Named turns come first, each shown by rows before and after it. Which turns, in which order, take the first row of each pair that follows to the second? Write the first one first, as in the answered first pair.
q126 (before |-> after):
[-16   3  34  21 -45  25 -15 -18] |-> [ 14 -18  19   0 -63  -4  19  17]
[-29  -7 -35 -14  30 -36  32  23] |-> [-45   6 -27  -4  49 -19   9  -3]
[-35 -13 -22  22 -29  12   4 -39] |-> [-10 -30 -29   6 -41 -11  28 -12]
q200 (before |-> after):
[ 15 -20 -22 -52  61 -45  33  22] |-> [ 83 -22  24 -38 -27  15  24  14]
[ 25 -21  -9 -32  50  -1   6 -12] |-> [ 42 -14  16  -4 -19  37  -5 -18]
[ 21 -11   6   5 -55 -10  14  28] |-> [-29 -13  -9  18 -38 -32  17  27]
q855 (before |-> after):
[  0   0  10  18 -15  29 -19  21] |-> [  0  -9   0  15 -18   7  -2  40]
[  6  -4  -6 -34   2 -23  -5  12] |-> [-17   7  -3 -23  13 -20 -20   1]
[ 23  26  16 -32  45  55 -49 -57] |-> [ 79 -27 -19 -61  -3  -5  29  29]
[ 20  -4  19  11 -47  22  -9   4] |-> [-11 -10  -6  19 -50 -19  17  21]
Now pairs of rows:
Between the rows of a pair lie two turns.
[ 21 -14  -1 -21  -7 -11   6  18] |-> [ 24   2  17 -11 -19  15 -15  -3] => q126 q200
[-50  -6   7  23 -28 -36   4   6] |-> [ 48 -23  24 -30   1 -15   8  15] => q200 q200
[ 44 -42  11 -42  -9 -16  -8   5] |-> [-51 -21  -9 -14  34 -33 -23 -17] => q855 q126
[-28  23 -28  42 -30  -8 -11  14] |-> [-28  28 -33  19  34 -16 -19   8] => q200 q126
[ 45 -12  11 -56 111   3 -18  -4] |-> [-58  22  36  73 -62  40 -28 -34] => q200 q200
[-92  18 -13  44 -15   3  -8 -26] |-> [ 35   3  11 -39  79  38 -37 -33] => q200 q855
[-30   7   8  25 -21  10  -4 -10] |-> [-17  -8 -16   1  -1 -29  24  18] => q126 q200
[ 26   5  23   3 -21  36 -12 -12] |-> [-16  -4  -5  19 -44  -6  25  15] => q200 q126
[ -4 -24  10 -57  62 -64  -8   9] |-> [ 22  -2  55 -42  46   4 -56 -44] => q126 q200
[-40 -29 -34 -33  64 -30 -20  32] |-> [ 17 -25  21  17 -73  50 -38  12] => q200 q200
[-16   6   0 -20  63  -7 -12 -16] |-> [ 30 -23  -5 -27  11 -34  28  30] => q200 q855
[  4  -3  -5  -8  23 -13  -7 -13] |-> [ 12 -13  -7  -8   2 -22  10   2] => q200 q855
[ 10   5   6 -27  53   6 -16  -9] |-> [-26  20  17  29 -19  29 -18 -19] => q200 q200
[ -5  -2  19  26 -23  16 -28  -2] |-> [ 18  -5  19  10  -8  20 -33  -7] => q200 q855
[ 52  -9   8 -16   2   3  15   5] |-> [-25   5 -12   5  39 -23  12  -5] => q855 q126
[ 14  11  27  19 -41  41 -15 -18] |-> [-23  -7 -19  15 -28 -37  36  28] => q855 q200
[-46  -9   4  -6 -21  23 -21 -30] |-> [-47 -22 -17 -24  -8 -20  13   3] => q126 q200
[-22  -7 -25  13 -18 -39  31  24] |-> [-19  10  -4  -6  56  -1 -18 -22] => q855 q200
[ 42 -26   9   6 -43 -22   8  56] |-> [-56   8  10  52 -21  -5 -24   8] => q200 q855
[-30  -7 -15  14 -27 -28  25  37] |-> [ 32  -2  29   3 -42  36 -10  12] => q855 q855
[-73 -29 -36  28  20 -55 -19  -5] |-> [ -7 -16   3  -2  68   0 -68 -42] => q200 q126
[ 27  -4  19   5 -38  27  -1   1] |-> [-42  13  -2  25  -7   6  -7 -15] => q855 q855
[ 53 -26  -9 -54  59 -14  15  22] |-> [-61  20  -6  14  65  11 -29 -37] => q855 q126
[ 46  -1  25 -25  14  42 -20 -17] |-> [-56   3 -16   1  43 -16  -6  -7] => q855 q855
[ 28   6   8 -15  16   7 -13  13] |-> [ 23  -3   0 -15   4  -9   1  30] => q126 q855
[ 38   6  -1 -34 -23 -11  37  -9] |-> [-26  17 -12  -3 -28 -30  44 -16] => q200 q200
[  0   7  -6  17 -53  -2  34  21] |-> [  0  22  17  22 -42  41   1 -13] => q855 q855
[ 84 -39 -28 -54 -17 -25  47  60] |-> [ 12  35  31  -7  47  79 -64 -62] => q855 q855
[ 86 -21  11 -11 -63  17  28  29] |-> [-61  -5 -47  15   9 -67  44  33] => q200 q200
[-50 -15 -45  10  -3 -60  48  42] |-> [ 74 -25   7 -10 -64   8  33  35] => q200 q200
[ 55  -5  26 -31  -4  31  -9  -9] |-> [ 17 -12   6  -1 -66   0  24  18] => q200 q126
[ 41 -33 -30 -15 -14 -46  37  41] |-> [ 38  16  28   3  11  49 -44 -42] => q855 q855
